Questions about the grid below.
1) Find the entry just left of the largest entry.
2) Find the centre entry.
3) Find the entry just left of 3.82.
4) Find the entry just left of -0.61.
5) Find the largest entry.
6) Find the entry just left of 4.39.
[[1.07, 2.44, -2.04, -0.61, -2.57], [-2.85, -5.98, 4.39, 1.75, 6.01], [-1.73, -2.07, 2.85, 0.17, 4.54], [-3.06, -6.48, 4.63, 1.99, 6.09], [-0.94, -2.33, 2.50, 0.05, 4.02], [-2.27, -3.75, 3.82, 1.24, 4.53], [0.98, 2.32, -1.93, -0.58, -2.47]]
1) 1.99
2) 4.63
3) -3.75
4) -2.04
5) 6.09
6) -5.98

W =
[[-0.32  4.12  0.23 -1.81  2.33  7.84 -6.72 -1.40]
 [ 0.05 -0.17 -0.09  0.09 -0.08 -0.06  0.09 -0.01]
 [-0.06  0.78  0.03 -0.38  0.44  1.48 -1.20 -0.23]
 [-0.15  1.25  0.10 -0.58  0.66  2.23 -1.82 -0.43]
 [ 0.10 -1.70 -0.10  0.73 -0.93 -3.10  2.76  0.59]]
Rows and columns are numbered from 1.
The entry directly above -1.20 -> 0.09
The entry just left of the smallest entry?
Answer: 7.84
The bottom-right entry: 0.59
The entry just left of -0.38?
Answer: 0.03
The entry just left of 2.76?
Answer: -3.10
The entry just right of -0.58?
Answer: 0.66
The entry at row 1, column 1: -0.32
The entry just right of -0.08: -0.06
The entry in row 1 and column 2?
Answer: 4.12
The entry just left of -0.43 is -1.82
The entry at row 1, column 3?
Answer: 0.23
The entry at row 2, column 3?
Answer: -0.09
The entry in the top-right corner?
Answer: -1.40
The entry in the bottom-left corner?
Answer: 0.10
The entry just left of 1.48: 0.44
The entry just left of the largest entry?
Answer: 2.33
The top entry of the column that holds the smallest entry is -6.72
The entry just left of -1.82 is 2.23
The entry in row 2 and column 1?
Answer: 0.05
The entry in row 3 and column 2 -> 0.78
The entry directly below -0.01?
Answer: -0.23
The bottom entry of the column that holds the smallest entry?
Answer: 2.76
The entry just left of 0.73?
Answer: -0.10
The entry directly above -0.23: -0.01

Questions about the array below.
1) What is the entry directly above -4.61?
2) What is the entry just left of -0.28?
3) What is the top-left entry?
4) What is the second largest entry?
5) What is the entry just left of 2.33?
6) What is the 2nd smallest entry?
7) What is the last entry in the row that holds the largest entry?
8) What is the entry directly below 0.41?
[[-5.47  0.39  4.08  1.32 -2.67 -0.48 -7.35 -0.97 -2.84  0.41]
 [-0.90 -0.28 -7.18 -4.61  1.37  1.08  2.33  1.40  0.05 -2.98]]
1) 1.32
2) -0.90
3) -5.47
4) 2.33
5) 1.08
6) -7.18
7) 0.41
8) -2.98

m =  -76.18    25.49   -84.12    38.75  -215.74   -76.92   139.93    62.89  -205.78  -124.11    21.11  -176.88   -96.51   -32.40  -170.91    29.29
What is the entry just left of the smallest entry?
A: 38.75
The entry just right of -76.92 is 139.93
What is the entry just left of 21.11?
A: -124.11
The entry just left of -170.91: -32.40

[[ 5.29  1.55  4.99 -0.52  6.24 -1.13 -2.65]
 [-1.76  2.77 -3.50  5.29 -6.86  3.45 -2.48]
 [-4.01 -0.04  2.67  0.94 -1.23  3.90  5.44]]
Indices start at 1.
Which number is the entry at row 3, column 1?
A: -4.01
The minimum -> -6.86
Which number is the entry directly below the centre entry?
A: 0.94
The entry just left of the smallest entry -> 5.29
The entry in row 3 and column 2 -> -0.04
Which number is the entry directly below 3.45?
A: 3.90
Which number is the top-right entry?
A: -2.65
Which number is the entry just left of the centre entry?
A: -3.50
The entry in the top-left corner is 5.29
Which number is the entry just right of -0.52?
A: 6.24
Which number is the entry in row 3 and column 3?
A: 2.67
The entry directly below the smallest entry is -1.23
Which number is the entry in row 1 and column 2?
A: 1.55

Questions about the row below.
1) What is the entry just right of 0.88?
2) What is the entry just left of -0.41?
3) What is the entry just left of -0.42?
[1.87, -1.24, 0.88, 2.13, -1.47, -0.42, -0.41, 0.42, 1.78, 1.90, 0.07, 1.53]
1) 2.13
2) -0.42
3) -1.47

[[-100.42, 56.74, -147.25, 159.43, -164.31, -95.25, -36.98, 118.27, -162.99], [-187.67, 65.00, -124.88, 193.47, -133.70, -187.75, 156.84, 120.62, -71.15]]
Read off the entry just left of -164.31.
A: 159.43
Read off the entry just right of 156.84.
A: 120.62
Read off the entry just left of the smallest entry.
A: -133.70
Read off the entry just left of -133.70.
A: 193.47
Read off the entry just right of 65.00.
A: -124.88
The entry just right of -187.75 is 156.84
Read off the entry just left of 65.00.
A: -187.67
Read off the entry just left of 156.84.
A: -187.75

Read these off the grid that follows.
1) What is the bottom entry of the column that holds the smallest entry?
2) What is the entry just left of -13?
3) What is the entry just right of the largest entry?
4) What is the second-last entry, reading row by row?
5) What is the entry in the bottom-right corner?
6) What is the top-left entry?
7) What is the entry just right of 37?
8) What is the third entry on the diagonal from the top-right corner?
[[-25  27  15  37 -25   9 -16  -8 -12  35]
 [ 16  11  -3  -9 -13 -21  10  18  22  -8]
 [-37  39  27  44 -30   7 -33 -18 -21  42]
 [  4   7   3   6  -6   0  -3   1   2   3]
 [-32  33  27  40 -28   7 -23  -9 -14  39]
 [  9   6   4  -5  -3 -11  10  19  18  -4]]
1) 9
2) -9
3) -30
4) 18
5) -4
6) -25
7) -25
8) -18

Read these off the table that follows. Indices start at 1.
1) Which number is the entry directly above the largest entry?
2) Which number is the entry at row 2, column 1?
3) Which number is the entry directly below 5.23?
4) Which number is the entry in row 1 and column 2?
5) Which number is the entry directly above -1.29?
6) Which number is the top-right entry?
7) Which number is the entry directly below 3.39?
8) Which number is the entry at row 1, column 1?
[[ 0.29  5.84 -0.39  4.72 -2.10 -5.90  0.72 -2.03  5.07 -0.19]
 [-0.42  4.06  1.02  3.93 -1.29 -4.15  2.27 -2.59  4.29  0.85]
 [ 3.39 -4.19 -1.10 -1.78  0.59  4.31 -1.20  4.54 -3.22 -1.86]
 [-0.04  7.46 -1.92  5.21 -2.75 -7.32  0.17 -2.60  6.33 -0.09]
 [ 0.02  7.25 -1.74  5.23 -2.64 -7.03  0.19 -2.41  6.15 -0.14]
 [ 2.90 -5.47 -0.53 -2.28  1.42  6.47 -0.95  4.71 -4.03 -1.47]]
1) -4.19
2) -0.42
3) -2.28
4) 5.84
5) -2.10
6) -0.19
7) -0.04
8) 0.29

[ 0.097 -0.118 -0.027  0.109 -0.068 -0.004 -0.016 -0.139  0.129]
What is the entry just left of the centre entry? 0.109
What is the entry just left of -0.139? -0.016
The entry just right of 0.109 is -0.068
